Named moves, each a turn or a mirror, and the order they were made in; the first pair answered:
D:
+0.77  +0.07  +0.77  +1.77  -1.57  +0.49  +0.43  -0.35  -1.08  -0.19  -0.75  -2.08  ->  +1.22  +0.06  +0.82  +1.51  -1.14  +0.53  -0.38  +1.05  -2.43  +0.72  +0.71  +0.22
+0.32  -1.64  +0.34  +1.30  -0.93  -1.43  -1.87  -0.87  -3.10  +1.40  +2.37  +1.70  ->  -0.62  -1.22  +0.40  +1.82  -1.80  -1.42  -0.27  -3.70  -0.48  -0.24  -0.26  -2.77
+0.53  -0.63  -0.25  +1.14  +0.56  -0.87  +0.05  -0.12  -1.42  -0.04  +0.73  +1.97  ->  +0.05  -0.32  -0.12  +1.50  -0.01  -0.92  +0.97  -1.60  +0.02  -1.14  -1.01  -0.61
-0.24  -0.68  +1.38  +2.03  -1.71  -0.36  +0.66  -1.13  -1.19  +0.01  +2.13  +0.25  ->  -0.39  -0.72  +1.27  +2.21  -1.86  -0.33  +0.74  -1.54  -0.66  -0.28  +1.91  -0.31
Z:
+0.30  +0.48  -0.60  -1.05  +0.46  -1.27  -1.41  -1.29  +1.62  -1.61  -1.33  -4.20  ->  -0.29  +0.17  -0.68  -1.31  +1.55  -1.82  -1.63  -0.34  +2.12  -1.73  -0.75  -3.45
-0.06  -0.09  +0.17  +2.14  -0.48  +1.72  +1.12  -0.19  +3.20  -1.48  -1.77  -1.80  ->  +0.04  +0.07  +0.06  +1.35  -0.55  +1.89  +0.89  -0.11  +3.42  -1.20  -1.68  -2.21
+0.17  -1.01  +0.50  -0.74  +0.37  +0.53  -0.16  +1.24  +2.10  -0.96  -1.10  +0.79  ->  +0.12  -1.07  +0.64  -0.08  +0.41  +0.46  -0.01  +1.07  +1.97  -1.10  -1.12  +1.32
M:
+0.29  -0.17  -0.67  -2.31  -0.24  -0.04  -1.42  +0.24  -1.10  +0.56  +1.17  +0.20  ->  +0.27  +0.09  -0.56  -2.34  -0.14  -0.08  -1.51  +0.40  -1.00  +0.52  +1.23  +0.22
+1.29  +0.88  -0.37  -1.15  -2.15  +0.28  -1.11  +0.24  -1.24  +1.24  +0.92  -0.30  ->  +0.21  +0.49  -0.51  -2.14  -0.66  -0.12  -1.38  +1.68  +0.96  +0.69  +1.04  -0.83
+0.61  -0.69  +0.25  +1.06  +0.73  +0.26  +0.30  -0.71  -0.49  +0.13  +1.09  +2.08  ->  -0.07  -0.96  +0.06  +0.34  +1.69  +0.02  +0.02  +0.29  +1.00  -0.27  +1.18  +1.69
-0.40  +0.74  -0.20  +0.06  -0.44  -0.14  +0.21  -0.60  -0.49  +1.63  -1.12  -1.44  ->  -0.96  +0.53  -0.33  -0.29  +0.01  -0.35  +0.05  +0.06  +0.37  +1.36  -1.11  -1.71
V:
-0.81  -1.17  +0.18  -1.61  +2.62  +1.25  -0.91  +4.23  +0.69  +0.64  +0.54  +0.57  ->  -1.92  -0.96  -0.18  -2.28  +2.39  +0.31  -0.58  +2.58  +1.88  -0.16  -0.43  -2.38
-0.22  -1.12  +0.87  +3.73  +2.03  +1.12  +1.51  +0.81  +1.85  -1.56  -0.01  +3.17  ->  -0.52  -1.11  +0.67  +2.66  +2.17  +1.49  +1.61  +1.31  +3.45  -1.86  -0.61  +1.81
-2.33  -1.69  -1.35  +0.16  +1.32  -3.44  -0.66  -2.48  -0.13  -1.75  -0.24  -2.57  ->  -1.40  -1.85  -1.06  +1.80  +1.20  -3.59  -0.80  -2.51  -2.95  -1.00  +1.08  +0.67
-0.71  -0.16  +0.14  -2.03  +1.44  -1.85  -1.88  +2.13  +0.36  +0.84  +1.13  +1.05  ->  -1.15  -0.08  +0.07  -2.37  +1.42  -2.02  -1.73  +1.70  +1.12  +0.54  +0.83  -0.05

Between the rows of a pair lie two moves.
-0.61  +0.09  +0.63  -0.85  +0.39  +1.34  -0.40  +1.38  +3.96  -0.17  -0.40  -2.47  ->  -2.06  -0.21  +0.16  +0.43  +0.72  -1.35  -0.10  -0.99  +2.88  -1.03  -0.04  -3.13
Z, V
+0.75  -0.30  -0.41  -1.53  +0.30  +0.78  -1.14  +2.37  -0.50  +1.44  +1.35  +1.85  ->  -0.25  -0.06  -0.56  -2.28  +0.16  +0.80  -0.44  +1.69  +2.39  +0.24  -0.57  -1.97
V, D
+1.80  +1.44  -0.02  -1.27  -0.85  +1.68  -0.93  +2.57  -2.20  +1.03  +1.58  +1.41  ->  +0.39  +0.49  -0.10  -0.70  +1.18  +0.64  -1.25  +4.01  -0.36  +0.12  +1.89  +2.29
M, Z
-1.52  -1.13  -0.68  -0.18  +1.97  -2.22  -1.27  +0.93  -2.05  -0.34  +2.90  +3.09  ->  -0.81  -1.59  -0.05  +1.15  +1.96  -0.83  -0.40  +1.46  -1.04  -0.67  +2.03  +4.53
V, Z
+0.62  -1.23  +0.10  +1.31  +0.35  -0.11  +1.48  -1.64  +0.75  -0.89  +0.34  +1.69  ->  +0.73  -1.37  +0.14  +0.54  +0.47  +0.69  +1.40  -0.52  +2.02  -0.78  -0.07  +1.39
V, V
-0.84  -0.97  -0.27  -0.01  +0.53  -4.48  -0.76  +2.74  -0.58  +0.24  +1.24  +1.33  ->  -0.61  +0.00  -0.08  +1.49  -1.67  -4.28  +1.08  -1.11  -0.21  -0.88  -1.37  -2.52
M, D
-0.45  -0.02  -1.15  +0.56  +0.23  -3.85  +1.89  -2.41  -1.73  -1.83  +0.60  +0.53  ->  -1.11  -0.72  -1.19  -0.42  +1.88  -4.09  +1.02  -0.29  -0.69  -1.77  +1.42  +1.55
M, D
+1.16  -0.78  +1.83  +3.12  -0.08  +2.35  +2.95  -0.21  +4.04  -1.72  -2.62  +0.27  ->  +1.19  -0.91  +1.69  +0.57  +1.24  +2.85  +1.43  +3.01  +5.02  -0.84  -1.39  +1.33
D, V
+1.30  +0.46  +0.87  +2.87  +0.13  +0.47  -0.26  -0.30  -3.83  +2.65  +0.81  +3.70  ->  +1.27  +0.05  +0.89  +0.40  +1.64  +2.76  -0.63  +3.86  +0.83  +2.52  +0.10  +3.34
V, M
+1.90  +0.86  +0.79  -1.37  -0.78  +0.62  -1.31  +0.47  -1.87  +1.58  +1.00  +1.18  ->  +0.01  +0.49  +0.68  -2.21  +0.33  +0.07  -0.66  +0.48  +2.33  -0.28  -0.55  -2.26
M, D
-1.22  +0.31  -0.47  +1.37  -0.38  -1.87  +0.75  -2.92  -0.31  -1.49  -1.32  -1.07  ->  -1.78  -0.63  -0.61  -0.31  +2.07  -2.21  -1.08  +1.05  -0.09  -0.64  +1.23  +2.17
D, M
-1.32  -0.61  +0.11  +1.78  +0.90  -1.11  +0.60  -0.60  +0.41  -1.20  -0.23  +0.95  ->  -0.30  +0.18  +0.12  +1.78  -0.85  -0.25  +1.12  -1.80  -0.11  -0.69  -1.16  -0.54
Z, Z
+2.12  +0.58  +0.81  +0.00  -1.45  +1.84  +0.38  +1.20  -0.16  +0.07  -0.03  +1.56  ->  +0.20  +0.37  +0.51  -1.45  -0.25  +0.69  +0.24  +1.40  +2.48  -1.12  -0.63  -1.43
M, V
+0.73  -0.14  +0.34  +0.69  -0.53  +0.32  -0.39  -0.98  -1.25  +0.54  -1.14  -1.37  ->  -0.63  -0.87  +0.13  +0.00  +1.25  -0.30  -0.81  +0.64  +1.05  -0.09  -0.93  -1.44
M, Z
+0.98  +0.10  +0.53  +3.16  -0.43  +0.60  +1.24  -0.69  -2.23  -0.25  +0.07  +2.58  ->  -2.01  -1.03  +0.07  +0.78  +2.30  -1.15  +0.51  +1.23  +2.81  -1.98  -0.52  -0.56
M, V
-2.45  +0.75  -0.51  -0.88  +1.38  -0.82  +0.52  -0.69  +2.10  -0.86  -0.40  -2.68  ->  -2.93  +0.31  -0.33  +0.55  +2.18  -1.38  +0.85  -0.58  +1.90  -1.23  -0.16  -1.15
Z, Z
+1.73  +0.32  +0.16  -0.96  -2.17  +1.76  -1.67  +1.65  -0.50  +2.21  +1.30  +2.00  ->  +0.47  -0.13  +0.03  -1.90  -0.82  +1.34  -1.97  +3.05  +2.17  +1.50  +1.11  +0.95
V, Z
-2.03  -1.06  -0.05  -0.01  +1.38  -2.05  -2.34  +1.46  -0.97  -1.20  +0.45  +2.08  ->  -0.40  -0.28  +0.28  +1.03  -0.47  -0.76  -1.80  +0.22  -3.33  -0.31  +0.14  +2.99
V, M
-4.17  -1.72  -1.40  -2.73  +3.84  -2.19  -0.35  -1.58  +0.72  -0.34  +1.43  +0.26  ->  -3.50  -2.16  -0.91  -0.05  +3.96  -1.77  +0.31  -1.83  -0.60  -0.43  +1.71  +3.44
Z, V
+0.80  -1.08  +2.16  -2.48  -1.49  +0.49  -1.11  +1.81  +1.99  +0.18  -1.21  +2.24  ->  +0.19  -1.20  +1.71  -3.31  -1.11  -0.07  -1.55  +1.92  +1.81  +0.34  -0.79  +1.84
V, D
-1.73  +0.54  +0.20  +3.83  +0.83  -2.83  -0.40  -1.10  -1.44  -1.64  +1.38  -0.18  ->  -0.79  +0.87  +0.08  +3.64  -0.07  -2.02  -0.65  -1.23  -3.24  -0.83  +1.73  +0.75
Z, D
-2.11  +0.73  -0.53  +1.79  +0.31  -2.05  -0.29  -3.02  -0.22  -0.33  +0.42  +0.34  ->  -0.46  +0.17  -0.15  +1.56  +0.95  +0.47  -0.89  +0.58  +0.31  +0.60  +1.03  +4.07
V, V
+2.72  +0.15  +0.25  -0.53  -1.03  +2.17  -0.47  +0.83  -1.73  +2.34  -0.23  +0.68  ->  +1.90  +0.37  +0.33  -0.94  -1.40  +1.92  +0.31  -0.18  +0.53  +1.20  -1.87  -2.80
Z, D
+0.83  +0.00  +0.36  +0.81  -1.11  -0.09  +0.25  -1.42  -1.43  +0.59  -0.58  -0.04  ->  +1.24  +0.20  +0.44  -0.09  -1.20  +0.83  -0.03  -0.19  -1.08  +1.12  -0.50  +0.15
V, Z
+0.25  -0.27  +0.07  +0.75  -1.23  -0.63  +0.26  -1.45  -1.56  +0.11  +0.06  +0.35  ->  -0.42  -1.13  -0.01  -0.65  +0.69  -0.23  -0.29  +1.61  +1.17  -0.25  +0.36  +0.76
V, M
+0.35  +1.21  +0.39  +0.90  -0.97  +1.36  +0.11  -0.91  +0.30  +0.36  -1.46  -0.16  ->  +0.68  +1.21  +0.50  +0.14  -0.36  +1.83  -0.49  +0.64  +0.88  +0.81  -0.98  +0.82
D, V
-1.25  -0.24  -1.83  -0.89  +0.00  -0.38  -1.07  -0.24  -1.98  +1.88  +1.05  +1.67  ->  -0.97  -0.27  -1.69  +0.05  -0.32  -0.33  -0.46  -0.96  -2.33  +1.64  +0.77  +1.83
Z, Z
+0.40  -0.60  +1.31  -0.42  +0.23  +1.78  -0.37  +0.64  +2.67  +0.01  +0.19  +0.83  ->  +1.58  +0.11  +1.30  -0.18  -1.21  +2.40  -0.23  -0.79  +0.79  +0.91  +0.17  +0.70
M, Z
+0.48  +0.32  +0.59  +0.41  +0.21  +0.53  +1.84  -1.57  +1.31  -0.53  -3.03  -1.89  ->  +0.03  +0.53  +0.38  +0.39  -0.10  -0.62  +1.32  -2.73  -0.45  -0.38  -2.55  -2.16
Z, V
+0.86  -0.34  +0.50  +0.79  -1.85  +3.04  +2.60  -1.71  +0.15  +0.86  -1.38  +1.06  ->  -0.44  -1.29  +0.41  -1.21  +0.61  +2.48  +0.99  +2.07  +2.06  +0.98  +0.12  +2.69
M, D
+0.13  +0.08  -0.49  -0.32  +0.85  +1.25  +0.94  +1.21  +3.79  -0.08  -0.45  -1.56  ->  -0.97  +0.23  -0.79  +0.05  +0.82  -0.81  +0.94  -0.93  +2.79  -0.67  -0.25  -3.11
V, Z
+3.72  +1.42  +1.06  +0.23  -3.61  +2.58  +1.15  -1.16  -2.05  +1.60  -0.78  +0.04  ->  +1.39  +0.11  +0.91  -2.61  -0.48  +2.39  +0.41  +3.09  +4.02  +0.53  -1.26  -1.38
V, M
+2.38  -0.12  +0.85  +2.54  -1.32  +1.72  +1.29  -0.94  -0.59  -0.11  -1.18  +2.16  ->  +0.33  -1.21  +0.73  +1.38  +1.04  +0.99  +1.06  +1.38  +3.48  -1.31  -1.39  +1.28
M, Z
+2.02  +0.16  -0.03  -0.61  -0.55  -1.68  -1.31  -0.56  -2.21  +1.62  +2.44  +0.51  ->  +0.38  -0.59  -0.15  -2.09  +1.13  -2.50  -1.79  +0.80  +0.77  +0.57  +2.19  -1.02
M, V
-0.07  -2.07  -0.38  +0.73  +1.59  +0.69  +0.19  +3.63  +0.93  -3.26  +3.03  +3.57  ->  -2.04  -1.74  -0.98  -0.84  +1.43  -0.95  +0.50  +1.55  +3.61  -4.75  +1.32  -2.02
V, V
+1.08  +0.12  -1.33  -1.39  +0.23  -0.74  -1.97  -2.27  -1.31  +0.64  +0.59  -2.33  ->  +0.14  -0.82  -1.38  -2.12  +2.04  -1.06  -2.39  -0.16  +0.37  +0.36  +1.10  -1.60
V, M
+1.42  -0.11  -0.39  -0.03  -1.01  +1.49  +1.11  -1.64  -1.54  +0.32  +0.04  -0.14  ->  +1.10  +0.07  -0.58  -2.22  -0.53  +1.36  +0.09  -0.21  -0.63  +0.83  +0.49  -1.24
Z, Z
-0.05  -1.27  -0.21  -0.57  +0.99  +1.53  -1.24  +1.56  +1.48  -1.31  +0.58  +2.89  ->  -1.72  -1.01  -0.68  -1.02  +0.73  -0.34  -1.02  -0.82  +2.54  -2.51  -0.46  -1.39
V, V
-1.00  -3.22  +1.59  +2.62  +3.21  -1.60  +0.31  +1.01  +1.64  -1.73  +1.23  +3.01  ->  -0.06  -2.68  +1.87  +4.66  +1.27  -0.77  +1.87  -1.67  +0.71  -2.18  -0.29  +2.19
Z, D
-1.62  -0.65  -0.59  +0.86  +1.33  -1.51  -0.21  +1.84  +1.20  -1.60  +0.57  +3.04  ->  -2.23  -0.43  -0.74  +1.78  +0.69  -2.25  +0.79  -0.57  +1.43  -2.69  -0.85  +0.72
D, V
-3.18  +0.43  -1.00  -2.63  +2.72  -4.30  -2.80  +1.51  -0.31  +0.46  +1.89  -2.47  ->  -3.44  +0.66  -0.82  -1.40  +1.85  -4.89  -1.90  -1.03  -0.58  -0.15  +0.93  -3.95
V, D
-0.30  -0.84  -1.41  -0.45  +1.15  +0.66  +0.12  +3.91  +0.45  +1.29  +0.54  +2.80  ->  +0.77  -0.21  -1.16  -1.13  +0.12  +2.20  +0.56  +3.92  +1.18  +1.62  -0.30  +1.49
M, V
+1.65  -0.26  +0.22  -0.68  +0.21  +1.49  -1.10  +2.47  -1.40  +0.48  +0.95  +2.86  ->  +0.53  +0.06  +0.40  +0.83  -1.18  +1.46  +1.32  -1.03  +1.44  -1.78  -2.42  -2.43
Z, D
+1.26  +0.27  -0.23  +2.19  -0.31  +0.46  +0.78  -0.95  -0.81  +0.34  -0.39  +1.08  ->  +1.42  +0.24  -0.03  +1.85  -0.28  +1.20  +1.02  -0.39  +0.81  +0.16  -1.15  +0.33
V, D
+0.42  +0.51  -0.11  -0.07  +1.77  +0.11  +0.24  +0.39  +2.46  -0.65  -0.45  -0.98  ->  +2.12  +1.15  +0.06  +1.12  +0.12  +0.79  +0.32  -1.28  -1.29  +0.45  +0.11  +0.73
M, D
-1.30  -0.93  +0.25  -1.94  +2.19  -1.71  -0.81  +1.48  +2.21  -0.45  +0.60  -0.17  ->  +0.36  +0.30  +0.22  +0.45  -0.65  -2.11  -0.03  -2.82  -3.00  +0.38  +0.71  +0.24
V, M
-0.91  -0.68  -0.01  -0.83  +0.46  -0.25  +0.34  +0.39  +3.43  -0.82  -0.67  -2.38  ->  +1.50  +0.77  +0.13  -0.78  -2.35  +0.99  +0.40  -1.59  -0.84  +0.98  -0.48  -2.43
M, Z
-2.58  +0.02  -0.48  -0.80  -0.62  -0.85  +0.31  +1.57  +0.93  -1.45  -1.18  -0.89  ->  -0.44  +0.56  -0.22  +0.68  -2.35  +0.47  +0.73  +0.56  -2.29  -0.35  -0.91  +1.29
M, V
+0.82  +2.05  -0.62  -2.03  -1.68  +0.54  -0.34  -0.65  -0.18  +0.64  -0.25  -2.34  ->  +0.40  +1.47  -0.54  -3.04  -0.34  +0.49  -1.40  +1.83  +0.27  +1.16  +1.00  -0.65
D, M
